One turn or mirror swaps these rows in pairs. Which row does each one swap with?
The rows were stretched afterwards, more along some directions than others.
zez: [-14   7  29  -1   4 -13 -45   2   0 -22  -9 -41   6 -47  16  28   4   8]
zupo: [-19   5  -2   5  -5  -4  12   3  24  -4  -5 -12  20 -27 -19  -8   4  15]
nar: [ -8   3   6  -5  -5  18 -32  23  23 -16 -10 -22  35 -24  -1  -1  20   0]
Fab: [-10 -38 -16 -15  25  31  11  11  30 -17 -48   0  52 -18   4  -6  53   4]
sogu: [-68 -17  -2 -12  42   5  21  21  42  -1 -18   8  18 -25 -24  36  32   8]
pif: [-13 -18   6  13  18  26  -8   6  40 -34 -38 -21   7 -23  -1 -14  37  -7]
Fivo: [-19 -20  32  -1  45  -4 -16 -16  51 -22 -33 -17   9 -29 -32  40  20   2]
zil: [-49  -5  17 -17  39 -11  14  36  30   1 -15   3 -16 -33 -17  -7  27   6]
mesur: [-17 -10  13  -1  16  -1 -16 -24   2 -12  -9 -27 -17 -39 -28  38  -4  -9]
lafib: [  0 -39  26  -7  26   7 -32 -29  28 -50 -33 -41  27 -23   7  12   3  -2]
bise: [  6  -4  22  -3 -15 -11 -65 -40  17 -28 -14 -50  27  -9  27  22 -19  -7]
zarog: [  9 -39  21  -8  26  -2  -7 -12  38 -23 -67 -12  22 -43  -3  16  14  33]
Muder: [-34   8 -30 -26   2 -19 -25  26  16  24 -10  -1  33  -1  -1  23  -2 -11]
Zodu: [ -6 -50   3 -18  26   8   8  -5  17 -39 -60 -30  58 -23  35 -15  50  23]
tozo: [-36 -19 -12  -4  35  15  23  35  44 -18 -44  16  13 -19 -13 -40  64  14]
Dukek: [-17 -21   9 -11  13   6 -12  13   3 -12 -43 -29  42 -64  13   5  30  13]
Raf: [-14 -24 -10 -33   8 -23 -13 -15  31   3 -29 -16  36 -21  28  -2  21   4]
vanun: [-39 -21   9 -15  34  -7 -32   1  48 -24 -60 -21  24 -62   1  17  16   7]
doso: [ -2 -23  -2   6   8  34 -18  14  32 -28 -34 -19  15 -13   5 -13  33  -1]
mek: [-12 -10  17 -11 -11 -15 -48 -34  27 -12 -10 -38  29  -4  18   1 -11  -6]
tegol: [ -7 -44  -2 -32  17   4  19   5   3 -22 -57 -29  44 -35 -10   6  36  18]
bez: [ 14 -26  19  -4  15  27 -15  12  -5 -36 -11 -37  30 -26   4   0  10  22]
rugu: [ -7 -52  -3 -22  21  15  -1  -2   7 -36 -65 -32  62 -34  31  -1  51  27]
zikek: [-39  28  31  16  23  10 -40 -22  43 -44 -18 -17 -23 -29  -1  23  20   2]
loro: [ -8 -55  23  -3  42  34  16  -2  13 -50 -67 -19  48 -50   7 -14  54  55]
sidi: [-15  -1   1 -19  14 -13   5  -3  10   3 -24  -5   5  -4 -15  23  17  18]
Kudo: [  8 -17  40   5  23  16 -29 -35  24 -47 -53 -18  17 -23  11   3  28  24]
fadat: [-28   3 -11 -15  -3 -20 -21  -5   4   5  -3 -34   6 -18 -18  44 -13 -24]
Ziz: [-19 -13  -4 -21  -5 -17  -1   5  29   9 -27 -29  57 -46   6  -1  22  13]
Ditub: [-10 -24  -4 -27   5 -17 -23 -15  19  -9 -30 -28  31 -16  29  17  20  -4]
dugem: [-49 -29   4   6  33  12  -5   4  28 -19  -4 -14  -7 -26 -23  24  21   8]
Difi: [ -4 -34  29   0  41  -5   6  -7  41 -24 -59 -11  17 -45  -2  11  17  31]
fali: [-15   5  -1   3  22  18 -14   9  35 -24 -50 -22  42  -5  21 -10  54   6]
libin: [-16 -29  -5 -27  35  -3  -3   5  39   2 -14 -16  33 -33   9 -13  11   9]
pef: [-27 -62  -3 -21  54  36  14  13  34 -33 -51 -11  29 -47 -30   3  41   4]
pive: [-25 -24  13   1  41   3   8  22  49 -14 -33  12  20 -24 -27 -16  19  25]
bopas: [  0 -42  25  -9  24  14 -45 -27  20 -46 -27 -44  19 -31  -5  31  -5  -4]
mezu: [-27  13  19 -12  15 -21 -25 -12  20   6  10 -28 -25  -4 -13  21 -14 -11]
ditan: [-36 -40  13 -23  11 -13   8 -22  30 -11 -44 -31  43 -28  -6 -16  32  19]
renom: [-21  15  21   5  -7 -11 -57 -13  16 -23   2 -18 -15 -27  -8  24  12  -2]

dugem is swapped with vanun
Difi is swapped with pif
Kudo is swapped with Fab
tegol is swapped with bez
pef is swapped with loro

